500 stands for zero in the data rows.
Here are some numbered points:
tensor([523, 496, 527, 500, 527, 512, 527, 496, 519, 508, 523, 504, 519,
        504, 516, 500, 532, 500, 516, 508, 519, 508, 527, 504]) 0
tensor([540, 553, 544, 553, 540, 563, 540, 568, 540, 573, 553, 573, 536,
        584, 540, 584, 523, 578, 523, 590, 516, 590, 519, 584]) 1
tensor([578, 527, 590, 527, 568, 519, 573, 527, 578, 519, 563, 523, 573,
        523, 584, 523, 558, 532, 558, 532, 563, 536, 558, 536]) 2
tensor([563, 358, 553, 370, 553, 380, 584, 370, 563, 388, 568, 403, 584,
        403, 578, 396, 590, 403, 584, 403, 578, 403, 584, 416]) 3
tensor([432, 620, 427, 620, 416, 620, 388, 532, 422, 584, 416, 620, 380,
        536, 432, 578, 442, 558, 437, 573, 283, 540, 322, 540]) 4
tensor([488, 642, 488, 657, 484, 657, 481, 657, 477, 642, 473, 657, 473,
        657, 468, 657, 456, 657, 473, 657, 451, 657, 451, 657]) 5
tensor([584, 544, 568, 540, 578, 544, 563, 553, 568, 540, 578, 544, 558,
        558, 553, 563, 553, 563, 544, 563, 540, 578, 532, 563]) 6
tensor([519, 370, 516, 343, 532, 343, 536, 380, 536, 380, 540, 388, 549,
        380, 544, 370, 540, 388, 549, 370, 549, 370, 553, 370]) 7
tensor([437, 549, 432, 549, 432, 558, 432, 549, 432, 553, 432, 553, 432,
        568, 437, 549, 437, 549, 416, 549, 432, 558, 437, 549]) 8
tensor([447, 322, 437, 283, 442, 283, 451, 322, 442, 283, 460, 283, 447,
        322, 451, 283, 460, 283, 456, 283, 464, 283, 460, 283]) 9
tensor([558, 481, 540, 492, 558, 488, 549, 504, 544, 484, 544, 492, 544,
        496, 563, 492, 549, 492, 540, 488, 536, 488, 540, 508]) 10
New points follow, each followed by the numbers of its three nearest points above by angle, nearest first.
tensor([544, 456, 536, 451, 544, 456, 553, 456, 549, 451, 549, 447, 568,
        460, 568, 464, 563, 464, 573, 464, 558, 468, 578, 460]) 3 10 7
tensor([492, 500, 500, 496, 492, 492, 504, 488, 504, 496, 492, 496, 488,
        492, 500, 496, 504, 488, 500, 496, 484, 492, 496, 492]) 9 7 3
tensor([473, 410, 481, 416, 473, 410, 477, 416, 473, 403, 481, 416, 477,
        388, 481, 388, 477, 396, 477, 388, 488, 380, 484, 388]) 9 7 3
tensor([460, 442, 464, 447, 451, 427, 460, 442, 464, 437, 464, 437, 460,
        442, 464, 437, 464, 437, 464, 427, 460, 416, 464, 422]) 9 7 3
tensor([451, 432, 456, 432, 456, 422, 456, 427, 460, 427, 456, 427, 456,
        432, 460, 427, 451, 416, 460, 416, 456, 410, 456, 396]) 9 7 3
tensor([549, 437, 558, 437, 549, 442, 558, 451, 558, 442, 558, 456, 553,
        447, 549, 447, 578, 447, 563, 451, 573, 437, 573, 447]) 3 7 10
tensor([620, 460, 597, 456, 620, 460, 612, 464, 604, 464, 642, 468, 620,
        473, 630, 473, 612, 477, 642, 481, 630, 477, 620, 481]) 10 0 2
tensor([422, 504, 410, 488, 427, 484, 422, 473, 416, 473, 422, 460, 422,
        468, 427, 468, 422, 456, 432, 447, 437, 460, 442, 442]) 9 8 4
tensor([358, 597, 343, 590, 358, 584, 322, 578, 322, 563, 343, 568, 322,
        573, 358, 568, 343, 568, 343, 568, 343, 563, 370, 558]) 8 4 5
tensor([484, 427, 473, 427, 477, 432, 473, 437, 488, 422, 477, 422, 468,
        427, 477, 416, 481, 422, 484, 410, 477, 422, 488, 410]) 9 7 3
tensor([568, 578, 549, 604, 536, 612, 544, 612, 553, 612, 536, 604, 540,
        620, 527, 620, 536, 630, 519, 642, 532, 642, 523, 630]) 1 5 6
tensor([427, 473, 460, 410, 464, 447, 464, 403, 456, 456, 437, 380, 492,
        422, 422, 432, 488, 380, 442, 437, 496, 481, 432, 437]) 9 7 3
tensor([512, 584, 508, 597, 500, 590, 496, 590, 492, 597, 496, 590, 484,
        612, 484, 612, 473, 604, 481, 612, 473, 612, 477, 612]) 5 1 8
tensor([442, 380, 447, 403, 447, 370, 447, 358, 451, 370, 451, 358, 451,
        358, 456, 358, 447, 343, 451, 358, 447, 343, 468, 343]) 9 7 3
tensor([380, 604, 388, 573, 388, 597, 380, 584, 380, 578, 388, 584, 396,
        590, 380, 590, 388, 590, 370, 584, 358, 584, 396, 568]) 8 4 5
tensor([500, 468, 484, 468, 488, 468, 492, 477, 496, 477, 500, 464, 496,
        481, 492, 484, 496, 484, 496, 484, 492, 484, 508, 484]) 9 7 3
